128 stands for zero in the data rows.
Each row below has a hidden score, from 0 to 16, with 8 about the middle. What is it?
[148  87  56 110 155 136 175 107] 13
[160 143 154 123 130 142 103 145] 3
[110 100 135 100 115 138 104 129] 4
[118 122 162 104 115 119  85 147] 5
[135 131 140 127 124 145 145 104] 8
[ 78 116  91 141 133  89 133 117] 15
[148 163 179 145 117 116  82 164] 5
[114 108 104 117 129  97 125 149] 13
[173 119 136  98 127 152 128 141] 5
[ 75 147 124 182 132  79 132 126] 16
[141 141 171 119 118 136  92 153] 3
[ 72 140 121 164 114  77  94 177] 12
[104 142 117 174 153 108 163  90] 16
[126 128 191 121 112 144  89 139] 1
[147 130 112 142 140 149 163 100] 9
[130  91 130  81 117 133 119 134] 7
[ 81 154 127 182 109  85 109 155] 13
[167 101 136  71 111 155 136 132] 5
[167 122 129  81 107 167 155 103] 6
[154 127 105  88 142 189 157  81] 2
[162 139 146 131 132 130 102 162] 5
[ 73 135  96 156 123  97 127 121] 13
[110 111  96 164 138  94 168 114] 16
[ 98 149 165 162 137  98 126 110] 13
[167 145 147 137 134 147 114 144] 4
[117 146 144 166 132 139 142 103] 8
[ 81 159 131 178 123  64 122 141] 16
[100 135 114 166 130  79 139 138] 16
[100 109 188 120 113 127  69 160] 2
[145 147 143 135 143 154 114 112] 3
[128 149 151 161 128 143 139 108] 7
[169 123 124  61 107 174 158  98] 5
[146 118 167 110 120 138  90 163] 2
[ 95 131 144 123 116  84  85 185] 10
[157 137 142 110 137 161 121 118] 2
[127 129 207 117 106 136  86 143] 2
[143 133 186 114 116 142  96 144] 2
[125 154 155 130 104  96  77 204] 7
[172  96  70  86 155 165 170 109] 8
[ 97 121 111 180 127  90 155 119] 16
[158 138 158 117 126 152  98 143] 1
[142 171 159 131  96  92  77 185] 8
[152  95  81  80 137 160 149 105] 6
[134  94 140  96 125 132 101 158] 5
[159 118 100  95 135 173 173  88] 7
[104 151 161 170 123 115 115 120] 9
[141  97  85 101 138 154 176  95] 10
[130 127 114  74 125 183 138  67] 1
[187 114 104  92 144 174 150 123] 4
[ 99 132 128 144 132 129 153  94] 11
[102 123 184 119 111 118  61 191] 2
[137 142 192 124 108 140  87 139] 2
[131 162 164 129 105  98  70 200] 6
[ 81 150 122 167 109  71 103 170] 14
[161 118 155 102 128 143 104 158] 3
[ 79 164 133 187 118  60 120 149] 16
[140 158 167 135 114 112  80 170] 5
[189  90  82  92 145 151 164 136] 9
[ 89 158 145 190 109  80 105 164] 13
[152 112 119  76 130 166 140 102] 4
[ 93 136 174 124 110 112  60 201] 3
[129  89  94  93 130 129 146 124] 10
[120 142 147 146 125 138 142 105] 8
[154  70  71  88 135 132 150 144] 10
[115 123 130 161 124 119 159 100] 13
[107 103 101 139 129 123 178  83] 15
[166 138 129 133 138 135 114 154] 6
[ 87 146 144 184 120  92 120 143] 13
[155 146 174 114 121 145 106 135] 3
[118  84 115  93 126 122 117 150] 8
[159 141 143 130 130 130 105 161] 5
[150 195 184 156 101  81  81 178] 10
[131 138 153 110 120 111  66 195] 4
[136 134 186 110 109 141  90 135] 2
[166 104  73 106 157 165 162 110] 7
[165 159 201  82  75 155 134 120] 5
[177 128 103 125 153 165 160 114] 6
[156 116 120  96 122 152 154 115] 8
[133 143 156 172 132 135 134 114] 8
[122 109 146 100 119 114  73 185] 4
[158 118 121 109 141 140 118 143] 5
[163 116 129  84 124 156 131 126] 4
[122 156 146 178 151 131 134 100] 9
[126  84 137  80 118 133 106 141] 5
[102 118 110 133 123  85 121 157] 14
[ 90 138 163 131 106  99  70 196] 6
[ 80 157 145 160 105  79  82 189] 11
[163  82  70 113 141 140 184 113] 13
[179 104  92  96 147 161 163 119] 7
[101  89 184  96 107 132  80 131] 2
[110 174 154 142  98  73  76 204] 11
[ 88 110  88 156 132 113 173  83] 16
[116 137 112 175 143 102 158 114] 16
[ 87 130 114 150 116  73 117 163] 16
[138 101  91 115 129 149 178  90] 11
[133  78  87  93 136 120 132 150] 10
[105 146 162 132 108 101  70 197] 6
[ 79 133 126 146 109  90  99 151] 11
[173 129 129  76 121 173 161 100] 5
[125 125 159 118 120 118  74 182] 4
[120  88 111  99 127 125 116 140] 7
[ 77 116  92 155 132 103 158  97] 16
[162  97 106  74 124 162 149 119] 6
[115  86  93 100 131 118 125 140] 10
[ 94 139 116 195 141  97 169  98] 16
[ 91 140 135 178 125 102 139 116] 14
[145 128 126 142 132 145 157 107] 9
[125 100  63 151 155 126 191  90] 16
[ 91 137 128 139 122 122 130 100] 10
[149 144 149 123 136 152 111 114] 3
[146  96  63 103 154 150 176  95] 11
[131 147 146 180 141 136 140 106] 9
[159 140 121 130 155 160 133 103] 4
[105 155 162 169 129 126 123 115] 8
[168 146 188  87  97 155 127 124] 4
[ 74 161 144 165 105  76  77 182] 11
[ 87 126 108 158 128 104 164  97] 16
[116 123 109 169 139 131 166  90] 12
[116 114  95 111 138 149 177  76] 11
[110 125 110 154 134 132 166  84] 12
[102 116  83 156 153 133 190  69] 15
[ 85 136 126 171 119  88 120 148] 14
[143 145 147 123 113 104  78 189] 6
[162 126 155  94 116 164 125 125] 2
[136 127 128 115 143 153 132  98] 5
[ 84 123 107 155 129  78 133 137] 16
[ 74 152 179 147 109  94  78 212] 8
[158 115 127 105 135 157 127 135] 4
[161  85  62 119 151 143 185 109] 13
[ 75 121 157 140 111 106  80 178] 6
[129 111 104 135 131  98 130 153] 13
[165 128 158 109 116 156 118 144] 3
[ 89 127 145 113 118 117  89 127] 6
[153 101 146  75 114 154 125 127] 4
[ 83 122 101 171 129 105 167  87] 16
[127 142 131 178 140 139 149 106] 9
[ 85 140 132 169 129 106 138 113] 13
[128 139 107 154 139  97 141 128] 15
[132 139 176 123 115 140  88 142] 2
[157 144 166 126 128 140  97 147] 3
[173 118 112 114 146 154 130 137] 5
[116 122 103 162 132 105 160 117] 16
[ 96 146 143 173 134 120 134 109] 10
[114  95 183  98 117 137  83 147] 2
[114 164 170 150 112  95  76 202] 7
[119 118  75 139 165 148 173  68] 11
[110 146 141 185 135 118 147 107] 12
[153 138 159 123 123 134  97 160] 4
[194 112 117  65 123 173 170 114] 6
[137 134 119 162 147 145 157 102] 9
[ 86 124 111 126 125 112 130 115] 11
[151 133 171 119 120 129  91 161] 4
[101 117 171 125 113 109  68 167] 4
[148 137 158 102 118 159 107 119] 1
[119 143 148 154 131 137 138 100] 8
[ 78 126 101 169 134 103 164  88] 16
[100 104 103 160 123 104 175  97] 16
[170 128 125  68 115 180 156  96] 4
[121 139 114 175 157 143 161  90] 10
[111 147 133 180 144 127 158 101] 12
[114 162 138 143 111  68  98 174] 14
[146 107 127 103 127 131 103 157] 5
[153 144 141  84 110 180 132  83] 1
[117 109 202 110 110 137  81 147] 1
[161  82  99  78 132 136 127 152] 7
[109 118  98 175 149 111 181  95] 16
[ 92 141 155 147 143  78 118 114] 15
[105 136 114 142 120  78 117 168] 15
[124 146 163 138 110 108  83 163] 6
[143 125 118 130 146 114 125 143] 10
[137 126  97 116 149 172 171  74] 7
[ 85  98  99 136 121  99 144 121] 15
[144 134 131  95 123 173 150  84] 4
[ 90 126  93 184 139  88 175 105] 16
[ 96 129 104 142 117  81 119 156] 15
[135 144 130 160 147 151 154 102] 8
[133 129 177 114 116 123  80 156] 4
[154 110 138  78 117 162 126 119] 3
[119 152 142 172 143 139 145  97] 9
[141 131 192 119 108 148 100 146] 2
[137 141 129 136 129 114 112 154] 9
[155 108 136  91 127 138 105 166] 4
[139 150 132 140 150 151 144  99] 7
[139 138 128  91 130 180 138  80] 1
[175 129 104 105 149 176 146 108] 3
[112 131 170 120 111 108  65 184] 4
[139 127 124 125 132 107 122 159] 11
[ 88 148 153 158 116 103 104 138] 9
[ 77 133 109 181 142  79 155 106] 16
[162 132 140  87 109 167 148  98] 5
[140 123 142  99 125 157 106 117] 1
[179 120 107  93 141 172 153 116] 4
[164 129  91 104 154 188 162  82] 3
[165 131  96 142 167 164 152 110] 6
[151 120 105 123 152 125 134 135] 10
[ 84 148 129 169 126  61 118 140] 16
[ 76 125 105 150 122  99 136 119] 14
[148 121 162 100 118 148 105 143] 3
[ 91 148 144 194 131 101 149 110] 15
[ 93  84  69 147 133  96 195  83] 16
[150 103 108 100 139 127 111 167] 7
[136 133 133 111 121 102  90 188] 8
[ 95 136 124 188 144 110 162  91] 15
[104 128 138 128 110 123 116 123] 8
[103  99  85 126 137  95 150 125] 16
[111 112 186 111 110 132  76 157] 2
[133 142 153 155 125 134 136 115] 8
[112 119 110 117 134 110 118 129] 10
[138 124 151 108 122 121  86 172] 5
[136 146 149 133 133 124  98 137] 6
[185 105 114  87 135 160 134 145] 4
[163 118 105 114 141 132 127 147] 8
[157 146 166 135 125 133  89 157] 3
[146 138 105 142 163 161 153  90] 6
[163 151 169  45  89 196 123  92] 0
[126 176 182 161 102  94  69 179] 7
[164 104  81 116 159 144 155 122] 9
[121 145 135 131 112  86  89 199] 10
[106 145 149 180 125 114 134 120] 11
[136 165 162 115 105  97  58 206] 5
[ 80 131  93 188 156 100 189  74] 16
[146 129 159 111 129 132  87 165] 3
[128 148 164 173 126 133 131 120] 8
[139 124 155 110 119 125  77 172] 3
[ 73 137 122 149 116 100 115 128] 11
[136 135 124 123 148 156 127 103] 4
[115  90  93  94 123 135 151 107] 10
[ 90 107  95 153 131  95 153 123] 16
[ 80 146 149 161 107  82  86 190] 11
[168 118 149  73 108 174 131 122] 2
[ 73 133 110 166 135 103 149 103] 15
[145 130 164 110 121 145 102 127] 3
[135 167 180 134 104 101  69 179] 6
[ 93 143 134 189 134 112 154 100] 14
[180  78  79  70 134 156 178 124] 10
[ 98 131 190 133 107 119  66 156] 3
[ 90 156 174 151 104  97  69 175] 6
[164 121  94 115 152 157 147 113] 6
[106 126 108 145 128  75 135 141] 16
[ 85 123 109 136 139  92 133 111] 15
[111 104  94 123 132  96 120 154] 12
[131  92 125  93 125 137 107 140] 5
[128 143 140 156 133 142 148 105] 9
[155 136 154  77 111 176 117 105] 0
[140 126 170 114 120 132  88 162] 3
[ 77 133 117 170 118  94 135 122] 15
[126 107  79 118 155 133 160  94] 11
[137 133 201 110  98 145  96 138] 2
[145 115 140 106 129 138 102 146] 4
[ 82 103  88 130 124 105 152 104] 15
[163 113 101  67 131 186 145  84] 1
[161  94  72  94 145 162 179  92] 9
[195  95  87  78 138 170 183 119] 8
[ 76 142 103 166 112  69 124 155] 16
[ 91 142 151 161 113  94  97 178] 10
[ 91 145 140 158 145 108 128 101] 12
[150 127 114  95 127 173 143  86] 3
[121 135 105 144 154 160 152  74] 6
[ 96 130 140 149 136  92 129 117] 14
[137 130 108 141 136 107 127 141] 12
[191 118  90  95 151 180 165 107] 5
[115 184 153 162 105  69  89 177] 13
[144 124 183 110 116 145  90 147] 1
[151  95  80 105 141 142 171 109] 11
[121 128 125  84 122 166 132  75] 3
[151 207 169 135  79  73  68 211] 10
[158  88  68  83 138 162 184 102] 10
[100 101 117 110 121 104 106 161] 10
[125 120 103 149 138 105 153 128] 15
[ 89 123 117 115 120 122 116 108] 8
[157 113 123  96 135 137 112 149] 5
[162 122  81 118 158 185 171  82] 5
[165 100  79 123 151 132 167 129] 12
[ 66 152 128 181 129  75 123 127] 16
[134 125 124 108 137 144 118 116] 5
[111 122 107 166 139  94 156 126] 16
[129 131 129 142 120 101 117 165] 11
[101 116 106 153 128  85 139 138] 16
[131 141 121 150 129  96 127 150] 13
[ 74 138 117 150 129  77 121 126] 16
[195 102  78  75 147 181 179 113] 6
[ 87 137 134 181 118  91 128 132] 14
[109 128 101 135 143 145 166  71] 10
[130 123 155 112 120 118  77 171] 4
[167 133 146 116 133 157 119 134] 3
[166 121 105 127 143 156 167 109] 9
[157 145 148 114 137 156 115 120] 3
[ 88 165 177 161 107  80  85 177] 11
[106 118  80 149 155 131 171  85] 13
[ 96 150 184 137 106 101  59 192] 4
[ 80 136 133 151 128  86 118 121] 14
[112 150 143 178 134 130 147 102] 10
[142 183 181 144 109  87  79 170] 9
[145 138 147  77 105 176 135  92] 2
[ 65 136 107 181 125  85 145 111] 16
[147 132 114  83 128 185 149  79] 2
[172 107 117  78 124 155 143 129] 6
[ 83 167 138 189 109  75 116 154] 15
[ 96 135 114 150 138 100 118 123] 12
[178 119 125  63 108 178 160  99] 4
[158 148 156 137 128 133  99 162] 4
[ 97 148 130 193 133  89 146 116] 16
